In the data rows, the value 50 means zero.
Each row of this table is followed by its label. One hidden rule gives the labels. It looks at one to three of the table's principal directions, none of them among the few with the most spread.
[52 42 53 56 37 46 42 73 44 55 33 58 56 67 35 48 49 47 82 50 54 59 38 42 48 57 56 43 50 44 38 52] MH
[55 44 55 37 54 46 44 52 55 55 42 60 48 54 61 54 38 46 53 51 56 51 45 63 42 54 61 47 45 56 50 50] MH
[64 76 54 63 35 57 64 47 43 35 53 55 62 32 31 54 59 46 39 36 48 31 42 35 36 46 53 61 47 64 44 36] BT
[58 57 58 59 32 46 50 65 42 45 33 64 56 55 30 53 50 51 66 46 55 45 31 46 39 57 58 43 47 57 38 40] BT
[44 54 41 77 45 43 60 40 55 32 58 47 43 37 30 56 65 56 25 49 51 26 60 35 31 44 31 65 53 59 65 26] BT
[64 52 54 62 29 38 51 65 48 51 25 81 45 55  9 51 47 35 74 37 59 37 44 40 13 58 44 67 46 75 52 34] JQ
[57 48 58 60 44 43 49 60 44 43 46 63 61 50 40 66 58 41 58 47 48 50 32 43 44 50 64 50 36 51 40 46] DH
[49 67 42 52 57 67 56 40 50 47 66 26 52 41 53 37 51 57 40 47 47 51 70 44 61 45 27 63 67 47 56 50] MH
[65 59 59 70 27 47 56 67 38 34 42 64 77 43 36 76 63 32 61 38 54 51 14 27 39 46 77 51 34 48 33 48] DH
[66 58 63 31 41 49 48 55 50 53 31 75 59 48 63 63 32 39 55 41 60 50 25 65 37 56 80 42 38 66 37 53] MH
[64 46 66 15 35 53 33 79 44 71 11 73 65 75 75 53 15 42 97 46 68 81 11 73 58 67 92 20 45 47 21 78] MH
[61 33 62 35 35 37 33 82 42 74 13 78 47 82 30 39 33 44 99 53 59 65 29 60 40 68 68 30 45 50 37 57] DH
[54 56 50 52 45 48 57 44 52 45 50 59 50 40 46 56 51 44 39 43 52 40 48 47 38 47 53 58 45 62 53 45] JQ
[46 35 49 67 39 33 48 61 47 52 38 66 40 61 20 50 60 48 65 54 50 46 46 41 36 54 44 49 45 51 54 43] DH
[38 25 54 47 47 41 35 72 46 58 39 49 54 75 58 48 51 59 75 66 49 66 32 54 68 56 72 17 43 25 33 60] JQ
[52 44 51 50 48 49 41 62 49 54 37 53 50 62 47 50 42 49 71 51 57 61 48 53 48 57 44 53 55 49 49 51] BT
[57 43 51 19 63 45 43 40 64 68 42 56 31 54 63 31 25 52 40 56 60 39 65 76 29 55 56 46 54 62 68 44] MH
[53 75 43 71 52 59 70 27 50 28 78 31 53 20 37 48 70 56  7 45 42 21 67 31 40 36 35 70 55 57 64 26] MH
[79 73 61 27 41 57 55 48 52 53 37 67 59 38 53 45 28 38 45 35 63 33 39 59 19 53 76 53 46 75 48 40] DH
[36 39 36 74 62 45 53 41 53 44 70 32 38 48 32 45 71 53 39 57 40 46 79 33 52 42 14 70 59 41 71 41] MH
[39 10 49 30 47 37 25 81 57 76 17 63 43 90 65 47 28 43 99 59 65 83 38 63 56 63 65 30 50 34 42 76] BT
[53 38 58 29 36 50 33 82 46 72 18 64 56 81 55 39 28 47 99 50 60 73 30 60 57 65 72 26 51 43 26 70] MH
[73 83 54 63 24 62 64 57 39 37 41 59 72 35 30 59 51 34 57 27 60 46 32 29 33 48 55 68 52 64 42 46] BT
[47 41 46 27 90 55 41 28 58 70 71 31 25 52 65 28 40 57 38 64 40 59 93 76 62 50 16 63 65 47 78 53] DH
[47 40 49 42 45 48 44 60 52 58 39 50 50 62 55 44 42 51 63 54 57 57 44 52 51 54 61 37 52 42 46 58] DH
[52 59 43 48 63 59 56 34 53 48 69 33 48 37 57 46 53 48 31 48 47 51 70 47 53 42 33 67 59 48 66 52] DH
[60 33 58 25 51 43 28 71 53 74 16 68 40 79 55 41 18 47 91 56 69 70 43 76 39 68 55 41 56 54 51 56] DH
[44 65 47 62 44 63 61 46 46 31 70 25 71 35 61 53 67 60 27 49 42 40 43 31 67 39 64 40 49 35 36 47] MH
[46 41 56 35 55 47 44 50 53 54 47 57 52 54 75 60 42 50 49 54 50 58 37 65 61 52 71 34 40 47 39 62] JQ
[54 74 49 53 61 59 63 24 50 41 68 43 42 28 48 48 53 58 18 46 42 36 68 58 50 47 25 66 57 67 63 38] DH
[49 68 39 68 46 59 62 38 54 34 60 37 51 33 41 50 57 53 29 41 53 34 65 34 40 43 28 72 61 60 61 35] BT
[67 54 62 38 40 47 45 62 44 56 31 65 57 56 47 50 38 46 65 50 59 53 28 59 39 58 74 35 45 52 42 49] DH
[41 20 47 56 51 34 39 65 51 57 45 52 48 67 46 54 58 43 68 61 50 61 45 41 49 49 60 41 43 30 52 56] DH
[42 54 54 22 68 62 46 35 53 56 59 39 49 48 97 51 34 64 34 57 47 65 50 82 83 53 58 31 53 45 41 69] BT
[55 43 61 43 46 47 42 65 45 53 37 66 64 59 65 73 43 36 73 46 54 74 22 57 60 55 73 43 37 46 31 68] DH
[34  5 60 35 47 27 24 82 49 72 18 73 43 92 62 54 39 54 96 69 53 77 22 71 66 66 80  8 35 31 28 70] DH
[50 45 52 16 68 53 40 42 61 66 50 39 37 58 75 23 27 67 39 64 54 41 66 79 48 56 59 31 58 50 58 44] JQ
[43 35 50 60 31 42 45 73 44 50 34 57 60 65 46 60 55 46 76 51 56 65 25 37 57 53 68 34 43 35 33 62] DH
[66 71 56 60 42 52 56 50 43 45 44 62 49 42 20 48 51 47 54 40 50 39 51 47 32 55 34 67 53 71 53 34] BT
[63 81 54 62 23 61 67 53 40 34 47 59 71 32 36 59 57 42 46 29 51 37 29 30 42 46 64 55 44 64 32 47] MH
[70 98 43 42 43 86 71 32 51 36 67 28 77 16 72 52 41 35 26 22 60 49 55 34 50 36 48 80 66 61 51 59] DH
[28 19 44 56 74 38 38 48 56 60 62 43 28 66 45 42 61 59 56 67 33 55 79 57 64 52 21 53 51 41 61 49] BT
[72 45 60 43 33 37 34 80 46 68  7 75 39 79  8 24 27 53 96 53 69 42 44 59  9 72 49 44 59 66 54 27] DH
[51 30 53 71 36 27 44 71 41 57 29 75 38 69  1 48 62 44 83 55 49 50 43 38 30 59 42 50 43 51 53 40] DH
[51 38 48 50 30 44 44 74 49 61 22 71 52 68 39 54 40 33 91 40 63 67 35 42 42 57 56 52 49 52 41 66] DH
[36 59 33 62 50 69 60 42 52 37 75 10 65 39 68 47 64 54 33 48 48 57 62 24 74 34 41 57 64 25 51 62] DH
[66 78 58 42 48 64 54 44 48 44 47 49 56 39 50 44 37 58 41 42 55 37 50 61 41 55 47 55 58 70 47 34] BT
[60 58 55 44 38 54 48 61 49 52 35 61 58 54 47 50 39 44 66 41 58 50 39 50 40 55 60 50 50 60 40 50] JQ
[32 33 51 44 67 46 43 44 52 51 62 39 48 55 80 59 55 61 39 65 40 62 47 64 80 48 59 29 43 31 43 63] DH
[38 43 46 69 51 46 48 55 47 48 53 46 41 58 27 43 63 60 59 55 40 47 63 43 55 53 24 55 55 49 51 40] DH
[59 44 58 36 29 47 42 74 50 58 17 77 64 64 61 65 30 32 85 38 68 67 16 53 42 59 83 40 40 55 29 68] DH
[65 65 60 38 35 58 49 63 45 50 31 62 67 51 60 58 34 43 66 39 62 58 24 55 47 57 74 42 48 57 32 57] DH
[40 54 40 83 48 47 67 36 51 27 75 40 54 28 35 63 82 47 18 47 38 30 58 20 46 33 40 67 43 47 58 37] MH
[41 37 43 55 79 34 52 19 64 47 71 48 20 37 45 49 59 57  7 64 41 26 83 63 33 44 23 67 49 61 86 26] JQ
[39 31 47 52 68 39 43 43 56 58 54 59 29 56 44 53 53 48 52 56 41 54 69 61 52 52 24 63 48 56 63 50] MH
[36 46 34 50 76 55 57 20 64 46 81 26 36 33 71 49 57 52 10 54 44 45 85 51 58 36 25 70 58 47 77 51] JQ
[47 45 46 56 43 46 51 54 50 51 45 55 48 52 44 53 53 45 56 47 52 52 47 43 47 50 49 52 49 50 51 54] DH
[66 72 55 71 24 50 59 61 42 35 32 69 59 43 16 59 52 44 60 33 59 35 33 35 24 55 47 64 49 73 43 30] BT
[52 45 55 38 42 50 42 66 46 60 35 54 55 65 54 43 39 52 73 53 56 61 36 56 55 58 66 31 50 42 37 59] MH
[63 60 52 69 43 43 55 51 43 44 46 55 43 47  7 40 59 54 50 51 50 31 56 40 24 53 32 61 55 60 64 22] BT
[33 18 51 48 77 37 35 49 55 59 59 51 37 64 64 62 56 49 56 65 36 68 61 65 69 51 40 50 41 39 54 59] DH
[57 69 45 27 57 72 54 38 58 53 58 34 59 38 83 44 31 46 37 39 59 55 60 57 55 45 53 60 62 54 52 62] MH
[60 66 57 39 58 59 53 41 45 49 61 38 55 41 56 39 48 59 35 53 44 43 52 58 55 49 58 41 52 49 49 43] DH
[54 38 52 52 28 46 39 83 43 58 21 62 63 74 41 55 43 38 98 46 64 74 24 39 48 58 66 41 49 38 34 65] JQ
[55 36 54 35 36 47 34 79 47 67 19 58 54 79 50 40 31 48 94 54 66 70 32 55 48 63 69 30 54 39 38 62] DH
[45 35 51 47 35 46 41 74 46 59 31 56 58 71 51 49 46 47 85 52 56 69 31 45 60 56 68 31 48 35 32 68] JQ
[49 54 45 62 43 51 53 52 51 43 50 44 52 49 39 46 55 53 49 48 53 42 54 38 43 48 42 56 56 50 53 41] BT
[38 46 50 52 60 47 51 37 53 42 61 44 44 45 65 57 55 64 26 60 44 44 51 60 62 48 50 39 46 47 51 46] BT
[54 40 50 48 52 39 48 51 50 62 46 59 35 57 26 34 52 47 58 55 46 42 62 51 35 53 43 52 49 54 63 43] DH
[52 43 50 63 45 40 46 61 45 52 43 52 43 60 18 37 58 56 62 57 49 40 55 42 35 54 41 49 53 48 57 32] BT
[48 52 45 41 64 51 51 30 60 50 54 47 36 42 68 53 38 54 27 52 57 50 64 69 46 50 34 60 58 59 70 48] BT
[58 55 50 56 44 48 49 54 48 51 38 59 44 53 30 48 45 48 62 46 58 50 53 50 35 56 32 64 58 62 59 42] BT
[50 48 50 49 40 53 51 60 47 50 47 51 64 52 56 56 52 40 62 45 52 59 35 39 57 47 69 44 44 40 37 64] DH
Which label does each new row get?
[46 53 43 37 47 66 47 58 51 58 48 34 60 58 71 41 39 48 68 44 56 70 52 46 70 50 51 48 62 38 40 74] -> JQ
[63 92 51 70 28 63 77 37 42 25 61 53 66 16 31 58 65 46 21 28 47 21 40 27 36 41 52 65 46 72 42 34] -> JQ
[53 37 53 66 25 35 44 80 43 54 22 74 53 70 17 55 54 39 91 46 58 56 29 34 34 58 57 47 44 50 40 50] -> JQ
[45 51 50 44 58 56 52 42 53 42 64 38 62 41 82 65 52 50 32 52 47 56 43 53 68 42 66 43 44 39 43 60] -> MH
[56 51 57 31 55 56 42 55 48 58 42 51 57 57 72 54 34 48 63 51 56 71 39 66 63 56 61 41 51 45 42 65] -> MH
[45 45 49 42 53 53 46 51 53 53 48 48 52 54 67 54 44 50 53 50 52 61 47 56 60 50 54 46 50 46 46 61] -> DH
[34 68 26 80 59 67 76 17 58 17 99  4 63 10 66 62 83 49  0 43 40 34 76 12 63 19 30 80 58 35 67 48] -> JQ
[50 77 43 42 74 74 62 16 56 40 86 15 50 23 75 39 50 64  3 49 42 38 81 56 64 38 29 65 66 53 64 43] -> MH
[39 63 37 29 85 70 59  6 68 46 88 14 39 24 99 43 41 63  0 54 45 42 89 70 68 37 30 63 65 52 73 53] -> BT
[47 46 55 43 58 50 46 48 52 50 52 53 53 50 68 61 47 49 47 52 48 57 44 60 60 50 58 46 43 49 44 56] -> MH
[37 41 49 51 52 52 46 56 48 50 54 37 56 58 64 50 55 59 55 58 46 61 45 49 72 49 56 34 50 32 39 60] -> DH
[59 56 58 61 36 50 49 68 35 50 41 55 60 58 24 45 58 51 75 49 46 53 35 39 50 55 55 42 48 45 36 46] -> DH
[52 55 50 60 43 50 51 56 44 50 45 52 48 53 29 42 54 53 60 49 48 47 52 43 46 53 39 53 55 53 49 43] -> MH
[43 47 44 61 54 45 55 39 56 41 60 47 46 41 50 58 59 50 30 51 47 39 57 44 45 44 44 58 47 52 59 42] -> DH
[40 57 40 46 63 63 57 32 56 48 72 26 48 39 70 42 52 57 27 51 44 50 71 49 67 41 36 57 61 44 58 57] -> JQ
[38 31 56 33 70 37 40 39 58 62 48 65 26 58 64 50 41 61 42 63 40 48 58 84 57 59 47 36 41 60 52 50] -> BT
[48 54 45 58 47 54 54 50 48 46 54 39 53 48 45 45 55 52 48 50 51 49 54 39 52 47 44 53 56 43 53 49] -> JQ
[46 27 57 40 47 41 36 71 47 63 35 64 55 71 58 56 46 42 82 55 49 70 31 55 61 56 74 30 37 37 32 68] -> DH
[47 50 50 59 45 47 50 55 47 51 44 59 44 55 32 48 54 51 62 47 46 48 54 48 49 55 36 56 51 59 47 47] -> DH
[49 62 51 73 45 51 57 50 40 38 58 44 49 45 20 44 68 63 46 51 39 36 55 38 50 51 31 53 54 53 48 31] -> JQ
[35 31 52 41 63 42 42 46 54 57 51 54 39 58 70 56 48 57 47 62 44 59 49 69 67 53 55 34 43 44 47 60] -> DH
[28 13 47 61 69 25 40 45 57 57 56 57 21 64 37 50 64 58 46 71 36 46 68 59 50 52 31 46 41 45 66 41] -> JQ
[59 61 43 87 41 49 61 55 37 43 65 40 51 44  0 34 82 42 59 45 37 36 71  9 33 42 16 80 58 46 66 30] -> DH
[44 58 42 72 51 48 61 35 56 32 64 44 44 33 36 53 65 56 19 48 46 23 66 38 35 42 32 67 52 62 63 26] -> BT
[45 39 57 33 54 46 41 54 52 59 41 58 47 62 67 48 39 57 57 58 49 55 41 70 59 57 66 28 44 49 39 57] -> DH
[33 22 47 54 45 38 42 65 52 55 44 54 51 66 57 58 57 48 66 59 48 63 37 43 63 49 68 31 40 30 39 66] -> JQ
[61 50 57 44 39 48 43 67 46 55 31 58 56 62 45 46 38 49 71 50 61 54 35 53 40 58 64 40 51 50 43 47] -> JQ
[31 34 43 41 83 49 44 29 59 57 74 30 29 51 70 40 53 66 27 68 36 53 82 69 71 47 26 49 57 40 67 52] -> MH
[55 64 52 38 46 63 54 48 48 45 54 39 68 42 77 54 44 51 41 46 55 55 35 51 63 46 75 37 50 41 37 61] -> MH
[65 64 60 50 38 47 53 54 44 49 36 69 50 47 30 48 45 51 54 44 53 36 38 55 31 58 56 48 46 69 45 35] -> JQ
[55 58 56 52 52 51 53 45 49 41 53 59 57 39 58 70 51 42 42 42 48 50 41 54 50 48 54 58 41 60 44 50] -> MH
[71 88 60 80 38 54 70 39 37 18 62 55 67 17 22 70 71 48 20 36 45 24 35 33 31 43 49 67 41 68 48 20] -> BT
[53 65 53 48 72 57 55 26 52 42 71 41 43 33 59 53 51 59 20 52 40 42 68 66 56 47 29 63 54 62 61 38] -> MH
